Rows are one point carried round by a steady rotation, each followed by how many ticks it has turned.
The counts run from 0 to 757.
[135 145 146 160 140 187 143 118 129 179 103 171 145 113 112 186 137 100
 152 138 155 129 120 124 138 167 110 113 178 122 103 124 184  92 119 131
 105 133 173 120 132 117 192 149 151  98]
67
[143 159 138 170 156 128 143 127 124 105 105 141 138 112 104 178 135 118
 157 113 142 163 133 141 132 120 119 114 188 133  81 119 154  34 114 152
 101 129 119 103 156 147  92  72 112 131]
349
[148 120 123 138  92 105 113 107 149 137 134 129 145 138 145 155 144 164
 139 149 140 168 113 188 105 144 156 106 148 137  62 101 166  78 147 100
 113 147  95  48 158 149 145 127 130 130]
229
[119 145 114 181 126 177 122 175 133 121 144 166 103 106 158 130 144 121
  87 164 135 143 100 108 157 137 128 117 139 125 115 111 147  90 114 126
 120 115 175  90 160  94 159  68 126  91]
65
[111 158  89 165 110 175 162 125 113  99 123 131 109 151 141 137 133 109
  70 144 156 120 136  92 101  67  88 162 133  86 119 139 151  88 158 102
 104 116 163 151 148 127 158 108 112  99]
74
[140  78 137 128  99 135 145 113 119 105 116 169 142 105 165  83 145 108
 119 181 136 168 106 174 154 150 117 121 122 131 108 111 138 107 133 114
 137 169  81  94 120 154 101 112  47 109]
331
[132 138 149 181  81 117 142 159 157 178 130 127 112  79 134  98 148  71
 140 134 110 149 158 117 132 135 148 115 142 101  93  84 153 132 207 148
 125 119  88 145 126 108 147 154  96  76]
723
[128  98 147 151 131 124 130 120 135  60 134 103 160 116 122 125 117 109
 125  90 130 110 136 135 137 118 107 109 115 133  98 109 117  61 127 104
 144 167 117 109 150  95 117  47  96  89]
339
[ 94 139 117  95 105 162 165 104  83 122  89 117 151 148 117 163 118 177
 145 144 119 154 120 132 110 128 146 143 108 124  87 132 128 113 150 158
  85 135  63 111 114 126 139 170  85 137]
99
[126  74 122 123  94 145 127 115 119  93 130 158 140 117 176  61 131 124
  92 153 166 148 151 188 117 106 122 135 108 120 130  90  99  98 121 108
 137 151  95 134 135 123 122 103  62 128]
330
[ 98 143  65 136 152  96 176 111 120 113 131 111 148  95 107 126 148 147
 129 123 136  89 124 145 119  82  99 101 121 163 100 105 115  36 118 108
  96 118 117 122 160 150 146  89 115 141]
567
[123 122 115 136  89 147 132 124 125 125 120 173 127 162  88 124  84 202
 109 116 123 135 135 176  73 121 110 107 149 151 127 124 125  93 149 164
  91 135  58 132 108 141 133 152 116 131]
312
[119 162 113 155  98 153 174 121  85  73 111 124 134 156 130 139 139 168
 102 144 144 158 139 142  86  81 111 135 100 147 126 112 154 102 120 149
 130  53 166 139 131 111 104  81 144 112]
367
[165 143 148 115 100 169 112 123 140 106 142  65 170 150  81 140 139 142
 126 148 140 115 116 178 150 146 106 137 145 133  73 132 144 126 136 134
 164 151 138 124 153 140 145 123 177  69]
244
[113 144 111 144 112 108 176 133 149 159 116 168  88 137 147 149 115 107
 143 139 133 119 124 122 129 120 105 112 193 154 120 121 171  73 176 146
 114 124 149 117  93 157 153 197  89 146]
294
[106 121 109 153 111 137 157 118 114 168 124 146 132  95 147 139 145 119
 128 144  62 120 115 101 146 131 106 130 106 100  99 133 114 100 166 142
 142 186  44  92  81 133 130 119 132  98]
731
[130 101  96 143 104 113 161  92 106 116 134 131 125 168 138  86 151 133
  84 170 113 179 128 148  87 111 141 123 130 119  83  90 133  77 116 113
 102 124 123  79 102 137 110  68 142 137]
651
[126 140  90 130 140 153 164 155 101 127 121 149 119 126 141  68 104 140
  78 148 145 111 118  99  74  79 107 159 130 188  97 139 106 106 128 104
 123 143  91 151 147  96 167  98 120 116]
181
[137  81 125 106  82 148 169 166 104 118 141 129 167 122 138 100 140 167
 105 134 157 147 168 174 113 105  99 143 146 108 161 124 159 188 145 173
 143  98  94 112 106 114 118  88 124 142]
22
[143 144  97  93 138 170 171 108  96 196 111 176 129 124 152 164 129 116
 145 139 148 121 138 107 133  72  93 103 120 142 105 167 146 100 137 152
 122 153 101 144 105 127 146 144  97 106]
169
[175 107 127 135  70 136 147 136 141  69 141  62 146 119  79 151 124 138
 123 116 182 154 170 175 104 140 137 137 150 122 111 105 133 139 176 154
 108 102 123 174 133 122 136 136 112 151]
538
[160 138 155  66 151 157 158 124 128 158 144 116 152 131 148 112 129 124
  97 162  98  57 116 109 149 101 122 101 128 191  78 136 129 152 112 126
 128 145 118 121 136  95 143 124 153  85]
690
[124  82 154 150 110 173 129 134 110 119 107 131 152 110 161  99  99  89
  99 150 169 129 177 150  99 150 139 164 154  89 104 116 124 146 115 137
 129 148 110 137  97  75 186 108 115 107]
626
[ 85 157 105 161 113 136 165 147 130 109 150 163 112 157 156 118 150 161
 110 136 122  79 117 144 111  95  93 119  87 181 119 110 176  89 140 122
 131  87 144 113 150 140 135 111 123  86]
581
[135 122 140 124 140 136 150  59 117 138  95 110 190 121 130 146 126  86
 153 125 148 114 162 130 127 122  96 109 141 109  83 146 151  78 118 138
 123 191 102 116 131 155  96  82  96 113]
341
[124 144 126 169 140 188 141 139 129 150 122 186 103 121 129 168 147 115
 117 145 121 131  86 112 156 152  99 110 156 134 109 128 143  57 121 125
 112 121 190 100 131 108 162 108 131 106]
66
[130 126 174 156 116 156 120 147 137 109 104 157 134  97 128 133 124  88
 148 165 133 140 103 165 166 194 127 157 172 120  63 119 131  94 135 137
 141 175 102  92 119 141 134 134  87  87]
629
[ 99 153 102 168 114  72 160 171 135  96 139  90 121 119 123 147 115 130
 126  95 108 121 181 127  88  84 116 150 159 112 108 125 131  99 199 159
 129 130  73 117 139 127 141 114 103 140]
4
[122 169 156 165 116 145 152 175 164 114 118 125 143  99 125  80 138 138
 116 120 146 140  94 110 104 169 115 169 159 182  86  93 143 156 150 134
 126  95  97 149 164  96 140 138 129  98]
189
[137 143 157 126  91 144 123 137 111 127 116 128  96 149 142 122 102 172
 152 149  88 184  89 132 124 149 175 125 141 148  81 105 101  92 158 168
 124 108 115  94  94 102 133 176 118 125]
94
[174 155 135 136  92 137 112 163 153 156 151 123 110  96 119  85  91 130
 100 117 152 143 144 139  70 101 141 130 173 145 144  95 126 108 159 143
 120 113 105 149 159  83 153 178 131 107]
603
[122 149 152  94 119 125 164 151 173 133 141 109 124  96 156 133 150 125
 144 163 133 112 103 133 131 170 161 137 182 168  56  95 159 156 173 126
  98 127  98 123 174 136 185 178 104 136]
402
[145 143 176 129  91 172 129 135 130 145 108 148 142  83 139 151 127 124
 144 142 161 172 136 135 110 178 150 134 170 121 119  99 144 131 167 180
 107 128  88 146 161  72 143 158  78 129]
616
[148 165 137 107 101 179 164 117  86 150 114 151 107 147 142 168 156 129
 153 161 124 180 105 125 160 111 118 117 133 116 131 137 170  93 123 168
 110  90 196 104 103 136 126 143 115 112]
373
[151 133 117 148 105 161 162 133 156 143 135 132 134  82 108 136 155  89
 111 151 144 105 142 107 153 164 100 127 193 119 128 114 152 143 178 138
 100 127 145 177 130 129 172 173 135 127]
709
[108 188 105  85 148 116 217  89 102 139  96 125 136  77 145 148 170 127
 130 170 111 101 158 142 142 114 103 140 135 156 123 139 167 114 103 151
 128  93 101 128 160 142 112 115 138 132]
569
[171 161 142 142 110 140 137 142 122 150 138 126 141  64  92 157 173 129
 119 152 132 145 167 186 141 130 130 125 190 118 168  98 157 129 133 174
 137  71 116 144 148 110 115 120 165 127]
147
[132 153 127 127 144 179 182 109 133 158 105 158 149 112 120 120 141 115
  78 198 147  88 156 134 106 120 121 149 142 144 108 143 154 174 125 148
  99 123 101 175 114 131 149 154 159 137]
704
[203 152 138 105 122 157 138 112 138 155 154  94 130 114  92  99 140  85
 129 187 156 163 120 164 161 119 125 125 169 148  79 122 142  96 154 127
 138 138 142 150 135 181 126 133 128 103]
253
[127 152 101  67 118 186 161  72  70 139 103 118 111 153 141 129  85 150
 122 138 100 118 119 124 139  77 111 117  99 123 127 151 114  79 126 142
 114 116 151 139  78 114 156 152 130 108]
382
[ 92 155  91 120 145 148 180 146 101 166 118 129 129  79 149 115 183  96
 118 190 139  95 143 120 156 128 144 135 117 125  96 105 146 152 151 135
 102  98 103 145 145 128 177 118 122 104]
277
[137 134  97 158 135 132 163  98  93 117 109 141 128 154  74 122 155 170
  85 157  99 110 168 186 115  82 117  92 118 150 125 117 139  74 108 156
 106  94  88 129 110 159  92 100 159 154]
140
[125 114 129 174 113  89 153 148 132 138 124 134 106 128 109 127 100 126
 122 131  86 102 126 154 126 145 140 117 163 140  81 119  86  45 155 131
 144 160 112  87  64 135 168 154 144 119]
1
[118 144  97 133 141  98 156 136 127 132 145  70 141  70 109 108 134 111
 108 107 134  87 139 144 132 101  91 113 134 164 113  86 112  75 127  94
 118 117 119 126 163 104 159  71 169 113]
566
[112 140 120 139 123 122 180 126 142 123 122 166 127 119 132 191 139 155
 141 106 108 102 117 151 147 150  69  83 150 187 147 110 149  77 124 145
 121  87 179 117 131 120 149 145 147 145]
577
